Each path below is one point turned by a fixed rotation once a step. After each direction that follows a path, write how fast that rotation turns it, in degrees a step (0 if it stays still).
Each turn is a multiple of 5 degrees from 10 to 175, or 0.
Each row of a path follows its step; steps can be skipped.

step 0: [  5  -5   1   0  -5   8  13 -10  10  -7   2  13  33  -5  -4   3   4   7
   4 -14   4   0   9   3   0   2 -16 -13  -7   5  -1  -3  -1   3   8   8
   7  -5   1  -4   3   2  -4  -8   1  -2 -20  -2  -2  -4   3   8]
step 1: [ 13  -7   3   2  17   0   5   0  -3   2  -3  17  -6  -7  -3  -7   5   2
  -5  -2  -4  -2  -8   5 -11  11  -2  13  10  18  16   0 -10   5  10 -17
  -6  -6  -7   9   0 -13  -4   9  -5   2  -1  -7  -7  11  -7   5]
step 2: [ -1   7   1 -10   1 -10   7 -10  -5  -7  16   2   0  11  17  14  -4  -8
  -7  -5 -10   1  -8   5   6  -1 -14  -1  19  -1   0  -2   3   4  -1   4
  -9  -3   3 -11  -3  -5   8   4   0   4   3   0   7 -21 -13  12]
step 3: [-10   0  -3  -1   7  11  -1  17  -6 -13   4   1  10 -12   3 -14   9  -4
  -7   0   9  -5  -5  16   0  16   4  -7  -3   2  -7  -1  -3  10   5  -9
 -12   2   7 -20  -3  15   2   7   4  -1   3   2   5   1  15   1]
step 4: [  4  -8   5  -2   6 -10   3   6   5  -1  -9   6   7  -8  -2  -3  -1  10
   0   8 -10   7   2  26  -6  -6  -3  -6   2  -1  13 -11   0  -4 -13  -7
   9  12  12  16  -1   1   7 -16  13  10  -3   2   5  -8  -7   8]
step 6: [ -9  -5  -4  -6   0   9   4  -5 -11  -9  -5   3   4   2   6  11 -10  12
 -11   6  -9   3  19   8   6   8   2 -15   6  15 -15  -4  -1   3  -7   7
   7  -2  -9 -12  10   4 -13   1   6  -1 -14  -1 -12   0  -5   5]
step 7: [ 11  -9  -7  22   4   9  -7   1  -4  10  -3   7  -4   2   0  -9   7   5
  -7  11  -3 -12   0  -6   1  18 -13  -4   4   2   7   1   4  11  -1  -8
 -14   5  17   1  -5  -3  -2 -14  -7  -2 -13 -15   2   1  -4   0]
step 9: [ -2 -13  -1 -13   1  -3   4   0   3  15   5   3   0   4   3   0 -17  -5
  -5   9  -1  -5  -6   4  -6  11  -2  -2  -8   3   2  -9  -3  10  12  -8
   6  -2   4 -10   3  27   2  21  -7 -10  -6  -5   4  -5  10  -3]
step 10: [  5   4   2   5  -2   3  12   2  -9  21 -11   9   0  -5  -2  -1   6   7
  -5  -1  -4   8   2  14 -16  10   1   1  18   3  -7  -1  17  -8  -3   6
  -5  10   4  -4  11   3   9  -1  19   4   3   8   5  -3  -7  -9]
step 11: [ -1 -16   7   2  -1 -11  -7  13   5   4   4   4   8   1   4  -8   5  -9
   5  -8   3   1  16  -3   3  -3  -6  19   9  -9   4  -5  -2   1 -16  -3
   2  -7  16 -16 -16  -3  -5   5   0   3 -11   3 -11  -6  -1 -12]
step 12: [  4  -2  -3  -4 -15   6  13  -2 -12 -10  10  -5   5  -6   1  -1   2  17
   2   7   2  22   1   6  -1  -1 -19   1  -4   9 -12  -8 -13   8  -2  -7
   6  -3  -6   6   5  -1   7   5   5 -11  -4  -4 -15  -1   7  -9]
Directions:
[ 0 -1  2  3  0 -4  1  6  3  0  0 -2  1 -4 -2  1 -5 -4  0  1  0  2  1  0
  1  0  1 -2 -1  4 -2  0  2  3  2  1 -5 -1 -6  1  0 -2  0 -4 -2 -2  0  1
  2 -4 -2 -5]
0
[-2  1  0 -5  0 -1  5  0 -4  1  3  0  0 -1 -4  1  2 -1  2  0 -1  0 -3 -1
  5  0  3 -5 -3 -2 -6  2 -3 -1  0  0 -1  2  1  0 -2  1  1  4 -1 -2 -7  0
 -3 -2  0  0]
115
[-2 -3  1  7 -1 -1  0  1 -2 -1 -1 -2  0  0  0  1  6 -2 -2 -1  7 -4  4  3
  3  2 -2 -3  1  1 -1  1  1 -5  0 -1  2  1  4  1 -1 -2  1 -1 -3 -1 -1  5
  0 -3  2  0]
95
[ 2  0  3 -6  1  1  4 -4  2  6  0  3  0  0 -1 -1 -2 -3 -1 -4  2 -2  2  1
 -3  3 -3  0  2 -1  0  6  1  3  3 -2 -2  0  2 -1  0 -1  2  0 -3  2  2  4
 -2 -2  3  1]
45
[ 4 -2  1  3  1 -1  3 -5 -1 -2  2  0 -1  0  1 -4  1  1 -1  0  0  3  5 -3
  6  0  0  0  1 -1 -1  2  2  0  2 -3 -1 -5 -3  0  4 -2 -1 -2 -2 -1 -3 -6
 -4  1  0  5]
60

step 0: [  6  -8  -9   3   9  15   6   4  -8 -14  -3   9  -5   0  -8  -4   4  17
   4   3   3 -17   9 -19  -9   7   6  -7  -7  -1  -9   6  -6  -5  -2  -3
   2   3 -12  11  -1  -7  -2  -4  10   8  -2 -10   5  24   6   4]
step 1: [ -2   4  -8  13   4   5   8   1  15   5   5  -2  -9  11  -3   5  -2  -2
  10  -1  -3 -22   9  -1   3   5   2   3  -1  -5   0   1  -8   2 -20  -6
 -14  -6   6  -3  -1  10  29  -2  -7  -2   9  -5   2   1   3  16]
step 2: [  2   8  10   2  17   1   8 -16  -5  16   6  -3  -4   7   5  -7  -2  -8
   3 -11 -14  -5  -5   5  21   1  -1  -3 -12   5  13  -2   3   1  -5   7
  -8  -8  -5  17   0   2   1   7  -1  14  -4   8  17   5  -7  -2]
step 5: [  0 -21  -3  17  11   5   4   1  10   4   9   3   8  -6  14 -10   6   8
  -5   6 -17 -16  -3   1   3  -5  10  -8 -13   0  -1   0   5   9   1  11
 -10   9  -8  -2  13   7   9   8 -11 -10   6   2   4   9   1  -2]
step 6: [  0  15  -8   8  -5 -15 -10   1  -6   8  14   6  12  -6  -4   5  -7   0
   6  -4  -2 -19   4 -15   5  -4  -9  -2  -8   1   6  -5  -3  -1 -20   9
  -7  -1 -18  -3   1  -9   5   8  -9   4 -18   5   5  -1  -2  -7]
step 7: [ 16  -3 -14  -9   6  12  -8  -1  -7   6  15  -6  -6  -1 -12  17   1  -4
  15  -1   4   8  -7 -13   1  14  -6 -17 -11   3   3   1  13  -9   3  -1
   1  -2  -7  10  -4  -7   4   2  -5   2   5  -8  12   4   2  12]
step 8: [  6 -24   7  -3  -2  -6   4   9  13  -9   9  -4 -26   1  -2  -6  -5   1
   2   6  -8 -16   0  -7   5  10   0   0  11   5  -6 -13  -2   8   3  -7
   0 -11  -2   3  -2   1   2   5 -11   0   5  -8  22   3   1   4]
step 9: [ -9   2   2   6   1  -8  11  -1  -2  10   0  -1  -5  -6  14   1   4  -8
   5   2 -11  -9 -10 -12   8  18  26   6  -5   1 -14  -4   4  11  -8  10
  -7  -5  -7  -4  -2   7   4  18   5  12  -7   3  -5 -13   0   2]
step 10: [-10  -1 -11   8   9   0   0  -6 -13  11  -4  -1   4 -17   1  -3  -6   4
  17   3 -12  10  -5 -10   1   9  -4   2  -6   7  -2  10   6   4 -17   2
  10  -3  -9  16   0   5  -4  -3  -6 -22  -6  -3   7   6  -5 -13]
step 11: [  9  -7   4   3  -6  13   1  10   4 -13  -4   6  11  -7 -17 -11  -3 -12
   5 -21  -2  -4   1 -16  -7   5   0 -10  -4   2  -4  -6  -5  -5  -3  -3
  11  -3 -19  -2  -9   7  13  -1   2  -6  -5 -12  11  11   1   2]
step 12: [ 14   3  -3  -4  -9  10   8  -5  11  -9   7   1 -10   7  -2   7  -6   0
   5   5 -19 -15   3 -11  -1   0  20  12 -14  -7  15  18  -3   7   2   4
  -4   0   1  -7   3   0  11  13   1  -6   3  -4  10   5   2  10]
Directions:
[ 3 -5  6  2  1  1 -3 -3  0 -3  0  1  3  1  1  0 -3 -1 -2 -3 -4 -1 -5  4
  2  1 -2  0  4 -3 -2  0 -3  0  3  0  1  3 -4  3  2  2  2 -2 -1  1 -2  3
  3 -1  2  0]
120
[ 0 -5  4 -3  0 -2 -3 -3  4 -1  2 -2 -5  0  2  1  4 -4 -1 -2 -3  2  3 -2
  0  0  1  2  4  1  1  3  6  0  1  1 -3 -1  1  2 -3 -4 -2 -2  1  3 -1 -2
 -3 -3 -1 -2]
70
[-2  2  2  3 -1  3 -2  1  2  1  1  0  4 -5  0  1  2  0 -1  0 -2 -2  3 -6
 -5 -4  2  1  0  0  1  0 -2  1  1  2  2  2 -3  5  4 -2  4 -4 -1 -2  1 -2
 -5  3 -3 -1]
65
[ 3 -2  1  1  1  3  2 -1  1 -2 -1  0  2  1 -7 -1 -2  0  5  5  4  1  0 -2
 -3 -3  1  2  2 -3  0 -1  4 -2  3  2  2 -5 -4 -1 -1 -1 -2 -3  0  2  2 -1
  2 -2  3  0]
95
[-1 -3 -4  2 -2  1  0  0  0 -2 -1 -1  2 -1  3  1  4  4 -1  0  0  0 -2  5
  2  1  6  0  0  2 -1 -4 -1  2 -2  2  4 -4 -3  1 -3  2 -4 -3  5 -4  0 -1
 -2 -2 -1 -5]
65
[ 2 -3 -2  1 -2 -5  1  0  2  2  2  0  0  1  2  3 -3  1 -4  5 -1  1 -1  0
  0  1 -2  4 -3 -2 -2  4  1  2 -1  2  0  1  2  0  2  1 -1 -8 -2 -5  0 -3
  3  4  3  2]
155

step 0: [ -9  22   3   5  -8   8   2   5   4   5  -7   8  -6  12   0   7   1   9
  -8  -1   1   2  -1   1  -8  -3 -11   1 -20   1 -10  -5 -16  13 -11  -3
  -1  -1   5   2 -11  -2  -9   3  -1   8 -16  -3  10   3  -7   8]
step 1: [ -1   6  -6  21  -5  -4  12  12   0  -5  -4   1 -13   1   7   4  -5  -2
  10 -18   7  -2  -4 -12   7 -11   5   6 -19   2   0  -8   1   1   4  11
   9  -2  -9  -4   3 -15  -3   5   7  -2 -13   0  -6  -2   3  12]
step 2: [  0  15   2   6  11  -4   4   1  -4  11   4  -1  -2   4   9   1   5   5
   2 -12 -16   9   2  -4   7   5 -13 -15  -9   5   3 -22   7   0  -8   4
 -10 -18  -8   5  11  -5   6  -1   6  -2  -7   2 -14   6   0  -1]
step 3: [  7   4  -7  -1   7   4   1  12   8   1   2   6 -13   6   0 -13 -10  14
  -8  -3  -2  13  -4  -3   1  12   5   4 -18  -6  16   7   9  -8  -5   5
 -14 -11 -17   4   3  -3  -3  -8 -14  -6   6  -6   2   1  -4   5]
step 5: [ -4  -3  11   6   7  10   6  -2  -4  -1  -1  -9  -2  -4 -19  13   0 -14
  -2  -6  12  12   3  -5  -8  17  11  -4 -16  -3   9  -5   8  13 -11   9
  -6   6   8   8   3  -9   4  -6  -1  -2  -4 -14   7  -5  -2  -3]
step 6: [ -5  -6  16  11   4   4  -1  -4   0  -9  -2 -11   7  11   1   5 -10   3
  -7 -13  -1  -9  24  -4  -3   0   5   3 -10   4  -1   9   3  -5  -1   0
   1 -14  -3  13  -5  -2   7 -13  18   9  -1  -7   4   4 -14  -1]
step 7: [-10  10   0   1   1   3  -4  10 -17 -11 -12   4  -5   5  -2  -1 -18  -9
   2  -5   0   5  22   8  10   4   6  -1   5   0   4  -2  27  10   1   2
   5   1  -6   7   2  13  -3   1   3  -7  -1   7  -2   3 -10   0]
step 8: [  9   2   3   3   9  -1   1  -2  -2  -2 -18  -2 -12  16   1   3  -2  -2
  -2   1  -3 -13  -2   6  -6   9  -3  16  14  10  -4   2   8  19 -11  11
  -5 -11  -7   6  10   8  13   1  -9  10  10   1  -4   1  -6   2]
step 9: [  4  -4   3   5   8   7  16   4   5   2  -8  -3  -8   0   5  -9   0  -8
   3  -4 -12   0   2   9  -2  -3  19   0   9   2  11   5   5  13  11  15
  -6   3   0 -11  -9   6 -14  -3  -4  18   4  -9  -6   3  -6 -16]
step 10: [  5   7  11  -6   5  -2  11   5   4   6 -10  -2  -1   4   8   5   8  -1
  17   1  -9  19   8  -1  10   4   5   3   9 -12  -8   3  -4  11  -7   1
  -2   4   8  -5 -14  -1  12  -9  10   6  17  -2  13   1 -11   1]
step 11: [  3  -3  -9   7  -1  -2   8  -8 -11  16   0  -5  -3  -9   7  -8 -13   7
  10  -3   1   0  11  -1  -6  15   0  15   8   0   4  13   4   4 -13   2
  -3  17   6  -4 -13 -16  -5   1  10   2  -3   7   3   6 -12   5]
Directions:
[ 0  3 -3 -1 -4  0  1  3  0 -3  1  5 -2  6 -1  0 -1  2 -1 -1 -3 -1  1  0
  3  0  2  1 -1 -4 -1  0  1  0 -1 -1  3  4  0 -1 -3  2  1  0  2 -2  2  7
  7 -2  1  1]
110
[-3  1  2 -6  0  0 -1  0 -2 -1  4 -1 -2 -1  2  1  2 -1  1  2  0  2  4  3
 -2 -3  4 -1 -1 -2 -1 -5  4  2 -1 -3 -1  0  0 -2 -3  1  0  2  3  2  1  0
 -8 -3  5  1]
140
[ 0  1 -5 -3 -2  0 -3  5  0  0 -3  0 -3 -1 -1  1  3 -2  2  1  3 -5  0 -1
 -8  0  0  0 -1  3 -3  3  2  2 -3  1  0  2  0 -1  2 -1 -1  5 -3  1 -2  1
  2  4  1  1]
95
[-4 -2  1  2 -2  1 -2  1 -5  2 -3 -2 -3  0  1  6 -2  1  0 -3  4 -1  0 -2
 -3  2 -1 -4 -1 -1 -2 -2 -4 -1  4 -2  0  2  2 -2 -3 -4 -1 -2  5 -2  3  1
 -1  2 -4  2]
70
[-1  1  1  4 -4  3  0  3  2  0 -5  4 -1 -1  0  0 -4 -2 -4  4  1 -2  0  2
  3 -3 -1  1  0  3 -5 -2 -2  4 -1  0  2 -1  0 -1  3  5  1  1  5  2  0 -1
 -4 -2 -3 -4]
45
